Read these off the matrix that follows. Indices start at 0.
1) Give the entry directly below the largest entry.
2) Give the entry in row 0 and column 0.
3) Give the entry directly above the largest entry.
4) Give the entry in row 2 and column 0.
5) Give the maximum.
6) Give the entry at row 2, column 1.
[[141 117 127 124 130 124 122 124 141 122 116]
 [140 116 126 101 139 115 104 121 129 143 157]
 [135 125 126 130 129 129 138 111 137 113 116]
 [139 132 126 124 130 124 101 113 126 122 131]
 [122 125 129 124 123 132 132 136 141 122 116]
 [139 125 129 124 130 110 122 127 127 136 140]
 [139 125 123 124 130 124 123 107 134 122 128]
 [139 128 128 134 130 124 122 127 128 122 116]
 [139 125 126 124 130 124 122 116 146 122 116]
 [139 120 126 124 130 131 122 121 139 122 116]]
1) 116
2) 141
3) 116
4) 135
5) 157
6) 125

W =
[[130 132 126 132 130 127 124 128 131 131]
 [126 125 130 130 134 127 127 127 127 124]
 [145 127 155 123 138 111 125 147 138 129]
 [135 121 123 124 125 125 132 133 135 124]
 [125 127 127 138 130 135 130 131 132 130]
 [127 127 129 128 131 129 130 132 122 127]
 [130 128 129 133 128 131 128 131 125 124]
 [126 124 131 132 130 126 130 130 127 127]
 [122 128 124 130 124 127 128 133 129 127]
 [130 125 127 126 127 127 125 128 124 130]]
Indices start at 0.
The entry in the top-left corner: 130
What is the maximum?
A: 155
The entry in row 1 and column 0: 126
What is the bottom-left entry?
A: 130
The entry in row 0 and column 2 is 126
What is the entry directly above the smallest entry?
A: 127
The top-right entry: 131
The entry just right of 147: 138
What is the entry in the bottom-right corner?
A: 130
What is the entry at row 0, column 1?
A: 132
The entry directly below the smallest entry: 125
The entry just left of 134 -> 130
What is the entry just left of the largest entry?
A: 127
What is the entry just right of the smallest entry?
A: 125
The bottom entry of the column that holds the smallest entry -> 127
The bottom entry of the column that holds the largest entry -> 127
The entry in row 2 and column 0 -> 145
What is the entry just right of the largest entry?
A: 123
The entry directly above the largest entry is 130

x = [113 124 135 103 115 130 117 117 144 131]
The 1st entry from the left: 113
Which number is the entry just left of 130?
Answer: 115
The 3rd entry from the right -> 117

Read these off the array that follows. Indices start at 0.
1) Which number is the entry just left of 150?
2) Which number is the top entry of the column that holds the smallest entry?
3) Which number is the entry in the bottom-left corner?
4) Which number is the bottom entry of the column that holds the largest entry?
5) Which number is the entry in row 0 and column 2?
107,136,121,133,150,136,131,129
126,136,127,128,137,128,104,137
1) 133
2) 131
3) 126
4) 137
5) 121

((143, 124, 131, 146, 126, 128, 120, 127, 129, 131, 122, 122, 144, 125, 121), (142, 122, 130, 143, 125, 131, 123, 128, 128, 131, 123, 124, 145, 124, 117), (144, 127, 133, 149, 127, 125, 118, 127, 131, 131, 121, 121, 143, 125, 126), (141, 138, 135, 149, 132, 115, 116, 126, 136, 128, 121, 120, 133, 128, 144), (134, 144, 135, 142, 134, 110, 118, 126, 137, 126, 123, 121, 122, 130, 155), (144, 131, 134, 150, 129, 121, 117, 127, 133, 130, 121, 120, 141, 126, 132), (143, 134, 135, 150, 130, 118, 116, 126, 134, 129, 120, 119, 137, 127, 138))
Read off the entry just left of the centre entry.
A: 116
The 1st entry in reading order is 143
Read off the centre entry.
A: 126
The entry just left of the smallest entry -> 134
Read off the entry just right of the centre entry.
A: 136

array([[120, 128, 146, 120, 137],
       [139, 139, 131, 133, 130],
       [132, 121, 127, 125, 123],
       [118, 123, 120, 143, 138],
       [123, 120, 133, 137, 103],
       [117, 120, 116, 146, 142]])
Counting starts at 0.
What is the bottom-right entry? 142
The entry at row 1, column 0 is 139
The entry in row 0 and column 0: 120
What is the bottom-left entry? 117
What is the entry in the top-right corner? 137
The entry at row 0, column 2: 146
The entry at row 2, column 0 is 132
The entry at row 0, column 1: 128
The minimum -> 103
The entry in row 2 and column 2 is 127
The entry in row 1 and column 2: 131
What is the entry directly below 121? 123
What is the entry directly below 125? 143
